In the data rows, 128 means zero.
Each row below has a hidden score, from 0 to 40, with 20 about the middle. What is it? The score is a weighted sum of the row's numbers plus the product of two more (or one squared), each taken from its middle value.
array([ 91, 138, 106, 102, 145,  94, 128, 143, 137, 140, 109, 158, 118,
       156, 161,  98, 165, 112, 166, 148, 157, 131,  98]): 21
array([110, 159, 152, 165, 130, 157, 101, 120,  95, 113, 161, 157, 116,
       100,  90, 143, 156,  89, 110, 103, 145,  99, 159]): 21
array([ 96, 151, 159, 127, 151, 116, 115, 111, 111, 106, 155, 155, 114,
       130, 104, 152, 163, 110, 152, 162, 140,  95, 160]): 12
array([107, 119, 148, 157,  97, 105, 148, 159, 157, 107, 156, 107, 110,
        99,  99,  96, 153,  98, 146, 116, 129,  97, 161]): 22
array([100,  95, 103, 104, 100,  95, 161, 153, 151, 155, 105, 111, 165,
       158, 149,  89, 119, 101, 157, 147, 119, 133, 103]): 20
array([107, 152, 105, 102, 147, 108, 110, 124, 130,  96, 113, 148,  96,
       100, 150, 149, 112, 129, 139, 123, 113,  98, 109]): 18
array([ 96, 101, 137, 166,  94, 155,  89, 154, 164, 102, 149, 108,  89,
       112, 101, 152, 141,  89, 149, 104, 101,  88, 150]): 18
array([105,  96, 159, 131, 100, 144,  98, 105, 132, 112, 153, 150, 120,
       151, 156, 144, 160, 136, 102,  96, 103, 139, 148]): 16
array([108, 102, 136, 103, 110, 104, 138, 156, 121, 108, 101, 150, 151,
        98, 118, 104, 115, 119, 154, 150, 102, 120, 105]): 37
array([164,  88, 104, 154,  95, 162,  94, 160, 164, 140,  99, 102,  96,
       158, 142, 154, 107, 106, 102, 135,  95, 115, 105]): 19
array([157, 101,  95, 114,  95, 153, 102, 152, 117, 151,  96, 159, 144,
       148, 147, 149, 143, 114, 106,  94, 100, 142,  93]): 16
array([114, 155, 103, 109, 159,  97, 164, 162,  94, 151, 101, 163, 161,
       108, 141,  93, 161, 140, 156, 156, 153, 160, 100]): 20
array([157, 101, 159, 105, 111, 150, 142, 110, 105, 103, 159, 135, 130,
       126, 163, 153, 156, 154,  97, 105, 121, 147, 159]): 27
array([112, 149, 100, 106, 124, 115, 110, 125, 145, 143,  99, 106, 123,
       150, 148, 100, 110, 160, 109,  97, 145, 157, 101]): 33
array([ 93, 150, 121, 109, 112, 102, 153, 108, 138, 128, 128, 155, 143,
       109, 149, 104, 126, 143, 153, 108, 107, 140, 117]): 19
array([ 94, 155, 123,  94, 145,  91, 152, 111, 114, 151,  92, 110, 163,
       158, 120,  97, 117, 161, 121, 100, 158, 165,  97]): 15
array([111, 164, 153, 111, 163, 108, 161, 102,  86, 105, 149, 157, 166,
       137, 120,  97, 167, 161, 155, 143, 163, 162, 157]): 14
array([104, 153, 110, 146, 117,  99, 155, 149, 153, 152, 100,  99, 146,
       118,  99, 101,  97, 109, 146, 112, 141, 122, 103]): 21
array([156, 103, 135,  93, 108, 110, 156, 105, 128, 143, 122, 115, 131,
       159, 167, 127, 155, 160, 100,  98, 148, 156, 108]): 24
array([114, 108, 159,  98, 103, 107, 136,  99, 115, 153, 137, 144, 145,
       152, 145, 144, 140, 158, 103,  95, 109, 153, 142]): 21
array([156,  98, 158,  96, 111, 112, 164, 134, 143, 157, 147,  95, 159,
       152, 163,  99, 102, 166, 115, 138, 129, 162, 139]): 22
array([100, 131, 121,  94, 110,  97, 160, 162, 139, 145,  99, 114, 142,
       154, 118, 100, 151, 113, 154, 147, 164, 160, 152]): 27
array([ 98, 111, 160, 106, 101, 102, 152, 100, 154, 154, 159, 104, 149,
       148, 161, 131, 141, 155, 150, 103, 123, 141, 156]): 28
array([103, 106, 137, 145, 115, 111, 102, 155, 148, 130, 147, 133, 100,
       156, 155, 114, 160, 107, 135, 102, 127, 116, 117]): 30
array([146, 126, 106, 161,  96, 150, 149, 132, 132, 144, 125, 147, 133,
       101,  94, 125, 101,  91, 143, 123,  99, 102, 146]): 17
array([110, 124, 106, 122, 147, 106, 136, 141, 152, 157, 101, 105, 152,
       158, 107,  99, 112, 140, 155, 154, 151, 153,  99]): 17
array([150, 136, 152, 155, 137, 120, 158, 122, 106, 162, 159, 167, 159,
       150, 109, 115, 157, 106, 111, 133, 109, 157, 152]): 20
array([106, 154, 162, 145, 148, 143,  98,  97, 117, 100, 153, 109, 121,
       103, 101, 147, 136, 150, 118, 106, 149, 121, 157]): 13
array([155, 127, 159, 141, 110, 144, 159, 113, 108, 142, 162, 157, 152,
       127, 154, 146, 155, 108, 103, 106, 116, 125, 160]): 16
array([161, 102, 103,  92, 142, 149, 113, 110, 110, 153,  96,  98, 152,
       160, 140, 144,  92, 163, 118, 155, 106, 160,  98]): 15
array([ 94, 158, 139,  99, 163,  94, 142, 116, 145, 158, 105, 158, 119,
       157, 128, 117, 130, 154, 167, 162, 113, 150, 105]): 14
array([111, 126, 160, 160, 107, 129, 147, 109, 139, 140, 163, 113, 149,
       106,  96, 150, 110,  95, 124, 118, 100, 105, 163]): 19
array([154, 111, 103, 103, 116,  98, 165, 111, 145, 155, 104, 160, 160,
       120, 162, 144, 112, 156, 104, 103,  97, 161, 106]): 24
array([161, 100, 157, 100, 148, 154, 113, 117, 116, 105, 153, 110,  99,
       161, 165, 158, 160, 154, 103, 147, 144, 138, 153]): 29
array([133, 114, 112, 101, 116, 119, 101, 143, 150, 140,  99, 104, 121,
       147, 148, 155,  94, 154, 113, 158, 102, 148, 110]): 22
array([155, 106,  95, 136, 120, 140, 102, 111, 138, 141,  94,  97, 117,
       155, 117, 152, 103, 137, 113, 139, 142, 147,  97]): 25
array([116, 155, 152, 108, 116, 117, 144, 101, 108,  93, 161, 138, 104,
       103, 160, 105, 165, 149, 107,  89, 164, 100, 158]): 20
array([166, 138, 106, 111, 149, 155, 101,  96, 106, 143, 108,  98, 104,
       155, 101, 156, 100, 155,  91,  95, 142, 147, 143]): 19
array([138, 116, 151, 159,  99, 152, 110, 136, 156, 147, 149, 123, 108,
       129, 102, 141, 101,  98, 124, 138,  96,  96, 151]): 16
array([130, 140, 140,  98, 149, 126, 121, 150, 101, 106, 144,  95, 112,
       137, 150, 100, 108, 155, 156, 155, 157, 111, 147]): 17
array([135, 135, 161, 102, 154, 153,  89, 106, 151, 101, 157, 100,  97,
       156,  99, 152, 149, 152, 149, 151, 157, 110, 157]): 20
array([144, 154, 152, 126, 149, 126, 105,  97, 129, 109, 144, 103, 104,
       109, 103, 145, 119, 140,  93,  96, 150, 114, 150]): 17
array([105, 138, 149, 104, 156,  97, 159, 111, 125, 129, 113, 116, 160,
       125, 154, 114, 140, 158, 157, 148, 149, 160, 108]): 19
array([133, 132, 104, 136, 156, 109, 144, 164, 153,  97, 109, 147, 110,
       107, 157, 108, 154, 104, 157, 157, 151, 108, 104]): 39
array([ 91,  93, 157, 156,  94, 111, 109, 152, 157,  94, 116,  95,  99,
       103, 149, 121, 116, 136, 161, 156, 101,  91, 134]): 21
array([ 94, 123, 155, 143, 136, 101, 141, 162, 149, 109, 153, 126, 143,
        98, 133,  93, 154, 125, 164, 159, 129, 118, 150]): 19
array([155, 149, 127, 108, 141, 120, 165, 111,  92, 146, 149, 161, 157,
       101, 151, 115, 144, 153,  99, 107, 116, 160, 151]): 22
array([128, 163, 123, 158, 164, 129, 144, 100, 115, 152, 112, 150, 157,
       153, 100, 154, 110, 132, 154, 157, 148, 154, 108]): 11
array([113, 158, 146,  97, 124,  95, 160, 112,  97, 108, 150, 115, 155,
        99, 129,  98, 150, 140, 108,  95, 159, 121, 153]): 20
array([151,  94, 131, 119,  96, 151, 133, 166,  99, 109, 146, 136, 107,
       102, 117, 117, 153,  98, 142, 159, 115,  95, 156]): 28
array([115, 144, 108, 146, 141, 106, 125,  94, 141, 157,  98,  95, 158,
       149, 103, 149,  88, 152, 107,  98, 107, 160,  95]): 25
array([162, 126, 151, 155, 151, 162, 112,  98, 117, 124, 111, 103, 148,
       102,  98, 167,  90, 147, 101, 148,  97, 152, 119]): 16
array([ 97, 149, 153, 150, 138, 126, 102, 147, 159,  99, 162, 131,  99,
       127, 132, 119, 150, 110, 145, 119, 111, 103, 156]): 12
array([154, 162, 101,  91, 157,  95, 163,  91,  94, 166,  92, 146, 162,
       162, 111, 136, 101, 157, 105,  99, 150, 165,  96]): 16
array([130, 125,  98, 122, 106, 156,  96, 105,  97, 105,  94, 153, 100,
       107,  93, 145, 129,  94,  98,  94, 105, 100, 116]): 15
array([115, 146, 118,  95, 162,  92, 166,  93,  99, 133,  97, 143, 166,
       101, 112, 150,  99, 134, 152, 160, 114, 154, 104]): 22
array([100,  96, 147, 146, 102, 106, 152, 129, 161, 126, 156, 158, 116,
       124, 161, 162, 155, 105, 149, 145,  93, 108, 148]): 23
array([165, 151, 118, 109, 162, 151, 135, 104,  98, 110, 104, 111, 158,
       104, 122, 132, 104, 157,  99, 154, 155, 160, 101]): 20
array([160, 147, 159, 109, 159, 155, 101, 103, 107,  98, 154, 148, 109,
       101, 110, 152, 121, 151, 117, 158, 107, 121, 158]): 19
array([104, 137, 150, 160,  99, 148, 138, 162, 158, 105, 147, 100, 109,
        96,  96, 101, 137,  96, 130, 107, 154, 102, 159]): 21
array([155, 145, 149, 160, 138, 164,  91, 102, 154, 101, 151, 150,  90,
       104, 100, 163, 108, 106,  99, 113,  98,  95, 158]): 14
array([125, 103, 157, 147, 117, 154,  98, 103, 161, 150, 152, 144,  96,
       160, 136, 159, 109, 159, 151, 141,  98, 137, 153]): 16
array([ 95, 134,  96, 129, 124,  93, 141, 148, 122, 151, 100, 151, 103,
       147, 123,  95, 135, 119, 164, 163, 116, 141, 111]): 28
array([136, 145, 102, 112,  98, 139, 149, 112,  93, 162, 113, 149, 157,
       155, 102, 136, 149, 106, 116, 100, 142, 147, 132]): 28
array([ 95, 135,  99, 124, 161,  90, 158, 132, 117, 160, 146, 155, 147,
       163, 160, 122, 158,  94, 169, 117, 112, 116, 106]): 24
array([103, 155, 162,  94, 160,  88, 167, 134, 131, 115, 158, 145, 161,
       104, 163,  94, 164, 162, 161, 152, 157, 156, 154]): 21
array([104, 159,  95,  96, 163,  94, 122, 161, 137,  91, 106, 149, 102,
        99, 152,  92, 109, 149, 163, 160, 145, 127, 110]): 27
array([136, 107, 156, 120, 100, 152,  99, 131, 145,  93, 156, 116,  99,
        96, 136, 133, 151, 110,  98, 106, 119,  96, 160]): 20
array([107, 133, 146, 125, 154, 103, 131, 151, 154, 144, 141, 108, 121,
       155, 157, 118, 151, 146, 160, 156, 152, 144, 119]): 22
array([102, 137, 144,  95, 139, 115, 131, 158, 115, 148, 149, 123, 152,
       160, 149, 103, 155, 141, 165, 150, 121, 155, 159]): 17
array([141, 103, 142, 129, 152, 127, 105, 109, 163,  99, 112, 103, 104,
       104, 152, 146,  95, 154, 146, 161,  95, 139, 106]): 32
array([153, 150, 113, 100, 160, 105, 143, 110, 100, 156, 108, 102, 153,
       163, 140, 101, 140, 160, 126, 136, 165, 164, 109]): 22
array([ 94, 154, 105, 158, 115, 101, 152, 147, 106, 137, 140, 163, 145,
        97,  99, 131, 161,  91, 159, 113, 126, 101, 140]): 30
array([149, 154, 104, 105, 162, 142, 111, 147,  95,  96, 106,  96, 146,
       106, 106, 148, 114, 154, 139, 153, 161, 148, 103]): 20
array([101, 163, 165, 142, 155, 102, 158,  92, 111, 142, 164, 143, 157,
       121, 112, 142, 148, 133, 153, 119, 152, 123, 162]): 16
array([151, 101, 125, 163, 114, 161, 110, 101, 152, 125, 157, 160, 108,
       105, 148, 164, 125, 123, 110, 133,  91, 104, 150]): 18
array([106, 135, 161, 111, 154, 108, 140, 158, 125, 103, 144, 106, 142,
       107, 127,  95, 139, 154, 150, 152, 146, 148, 149]): 25
array([ 93,  99, 168, 149,  93, 104, 131, 151, 166,  94, 167,  92,  93,
       109, 125, 105, 152, 114, 123, 111, 122,  97, 164]): 24
array([107, 141,  92, 121, 101, 111, 101, 116, 141, 157,  91, 123, 112,
       155, 100, 105, 102, 109, 124,  99, 128, 112,  93]): 39
array([131,  95, 144, 103, 106, 112, 102, 158, 159,  91, 114, 108,  94,
       102, 151, 152, 103, 134, 124, 144,  95, 113, 138]): 39
array([165, 100, 106, 154, 111, 155, 101, 150, 145, 101, 150,  95,  97,
        96, 161, 155, 104, 105, 102, 156, 112,  94, 117]): 28
array([154, 101, 109, 161, 148, 160, 102, 146, 143, 158, 121, 118,  96,
       153, 102, 158, 119, 133, 106, 156, 108, 151, 137]): 23
array([122, 143, 130, 147, 159, 149,  95, 129, 158,  96, 112, 100, 100,
       146, 134, 144, 117, 157, 134, 154, 154, 139, 108]): 19
array([120, 150, 146, 154, 140, 118, 156,  98, 134, 158, 123, 148, 151,
       156, 106, 115, 127, 107, 138, 109, 140, 137, 105]): 11
array([107, 147,  97, 137, 122, 109, 148, 144, 117, 121, 104, 149, 108,
       108, 150, 112, 133, 116, 127, 109, 117, 111, 101]): 20
array([106, 149, 156, 128, 134, 117,  98, 104, 108, 106, 147, 102, 142,
       143, 101, 107, 133, 126, 140, 113, 149, 104, 151]): 10
array([150, 101, 100, 157,  89, 156, 100, 124, 165, 134,  95, 103,  99,
       109, 102, 147,  96, 100,  95,  97,  93, 100,  95]): 19
array([102, 126, 140, 143, 149, 114, 134,  98, 129, 154, 103, 131, 153,
       153, 112, 141,  95, 156, 141, 146,  97, 161, 105]): 10
array([113, 102, 164, 137, 130, 114, 149, 146, 144, 150, 152, 107, 162,
       127,  92, 111, 104, 132, 121, 118, 107, 157, 155]): 20
array([149, 137, 159, 101, 155, 123, 146,  93, 131, 162, 147, 131, 158,
       162, 121, 149, 108, 162, 133, 141, 109, 163, 149]): 13
array([151, 102, 105, 118, 103, 162,  96, 144, 138, 105,  98, 114,  98,
       132, 142, 129, 100, 149, 101, 108, 101, 141, 100]): 24
array([106,  99, 156, 142, 142, 120, 135, 102, 162, 154, 153, 106, 146,
       160, 152, 164, 103, 143, 163, 160,  95, 139, 148]): 15
array([154, 148, 160, 110, 131, 143, 107,  93, 115,  92, 150,  99, 147,
       100, 132, 111, 101, 157,  91,  96, 143, 143, 150]): 13
array([154,  86, 134, 109, 102, 135,  95, 161, 164, 128, 102, 158,  96,
       154, 154, 166, 117, 133, 109, 148,  87, 154, 110]): 33
array([ 94, 158, 155, 111, 143,  88, 164, 143, 101, 142, 149, 153, 157,
       102, 142,  95, 162, 136, 150,  96, 156, 150, 149]): 23
array([110, 157, 108, 101, 161, 101, 147, 111, 124, 159, 108, 112, 152,
       151, 103, 109, 109, 145, 154, 165, 151, 159, 101]): 20
array([145, 156, 153, 158, 157, 146, 157, 111, 103, 156, 164, 148, 156,
       154, 103, 151, 165, 102, 153, 159, 158, 140, 160]): 15
array([137, 118, 150, 113, 153, 148, 104, 101,  97,  94, 116, 123, 119,
        98, 106, 159, 111, 137, 103, 146, 119, 130, 141]): 34
array([150,  94, 117, 129,  96, 154, 116, 146, 133, 135, 126, 113, 122,
       119, 143, 129, 105, 106, 108, 122,  96, 104, 123]): 18
array([ 93, 143, 113, 137, 128, 103, 126, 157, 143, 101, 107, 141, 117,
        93, 104,  94, 113, 110, 153, 136, 105, 112, 110]): 18
array([144, 136, 107, 118, 156, 158,  95, 157,  92,  93, 120, 152,  96,
       105, 121, 154, 108, 128, 147, 156, 122,  99, 149]): 37
array([116,  99, 106, 166,  99, 151, 108, 151, 166, 147, 120, 135, 103,
       151, 122, 159, 112,  91, 139, 146,  94,  97, 107]): 17
array([130, 158, 149, 129, 154, 120, 134,  90, 100, 161, 152, 161, 146,
       163, 120, 164, 149, 141, 120,  98, 141, 155, 155]): 24
array([110, 162,  98, 159, 156, 156, 102,  96, 116, 157, 102, 142, 143,
       158,  91, 161,  99, 100, 145, 131, 138, 130, 105]): 15
array([108, 161, 153,  97, 160, 105, 110,  94, 104, 101, 152, 100, 145,
       135, 145, 100, 100, 157, 126,  97, 160, 121, 124]): 12
array([156,  95, 115, 158, 102, 149, 151, 159, 157, 146, 134, 103, 145,
       130, 153, 131, 111, 107, 121, 141, 105, 127, 111]): 20
array([109, 113, 100, 131, 154, 103, 149, 156, 134, 153,  98, 158, 112,
       107,  95, 150, 117,  90, 165, 156, 102, 102, 102]): 35
array([159, 100,  98, 140,  95, 159,  95, 101, 158,  99,  96,  93, 102,
       103, 102, 148,  93, 137,  93, 100, 103, 104,  99]): 21
array([108, 160, 164, 151, 157, 149,  94, 142,  98,  99, 158, 163, 101,
       104,  91, 152, 155,  90, 140, 131, 149,  97, 163]): 12
array([ 95,  97, 145, 148,  92, 133,  97, 161, 162,  92, 151, 103,  91,
       101, 159, 113, 160,  96, 126,  94, 132,  88, 140]): 23
array([126, 145, 166, 103, 158,  96, 163, 141, 105, 146, 161, 114, 159,
       112, 147, 106, 140, 152, 152, 158, 161, 141, 156]): 20
array([135,  94, 100, 147,  99, 159,  92, 168, 156,  87, 116,  89,  90,
        95, 144, 135, 133, 101, 123, 152, 149,  89, 113]): 25
array([155,  94, 127, 148, 105, 164,  98, 145, 153,  99, 134, 105,  97,
       121, 159, 149, 113, 138,  98, 104, 103, 103, 129]): 22
array([152, 147, 146, 159, 111, 146, 136, 124, 123, 145, 101, 132, 130,
       108, 107, 105, 137,  99,  98, 101, 142, 118, 102]): 13
array([141, 162, 112, 129, 152, 115, 140, 100, 100, 103, 121, 144, 120,
       107, 114, 142, 123, 121, 102, 103, 159, 107, 131]): 18
array([136, 114, 153, 103, 151, 143, 104, 120,  98, 146, 111, 163, 121,
       139, 120, 114, 163, 140,  98,  98, 145, 157, 157]): 24
array([162, 159, 102, 109, 140, 150, 158, 145,  91, 117, 107, 140, 148,
        94, 104, 106, 122, 145,  93,  98, 160, 146, 116]): 30
array([151, 155, 105, 137, 142, 120, 141, 157, 123,  97, 151, 105, 103,
        97, 136,  90, 152, 140, 109, 109, 162, 105, 110]): 23
array([116, 147, 110, 108, 157, 104, 160, 105, 134, 130, 103, 144, 155,
       100, 118, 128, 100, 154, 144, 154, 105, 159, 103]): 23
array([109, 149, 106, 134, 105,  97, 159, 153,  97, 102, 111, 149, 129,
        98, 151,  99, 148, 148, 160, 133, 150, 120, 126]): 21
array([147, 151, 105,  97, 158,  95, 149, 128, 109, 115, 112, 126, 154,
       123, 155,  97, 164, 149, 109,  97, 169, 111, 132]): 19
array([109, 117, 155, 101, 117,  93, 165, 152, 100, 156, 150, 151, 163,
       118, 112,  94, 159, 134, 165, 159, 140, 150, 153]): 22
array([101,  98, 103, 101, 108, 100, 139, 163, 134, 112, 106, 141, 116,
       146, 164,  93, 155, 144, 157, 154, 130, 138, 100]): 26
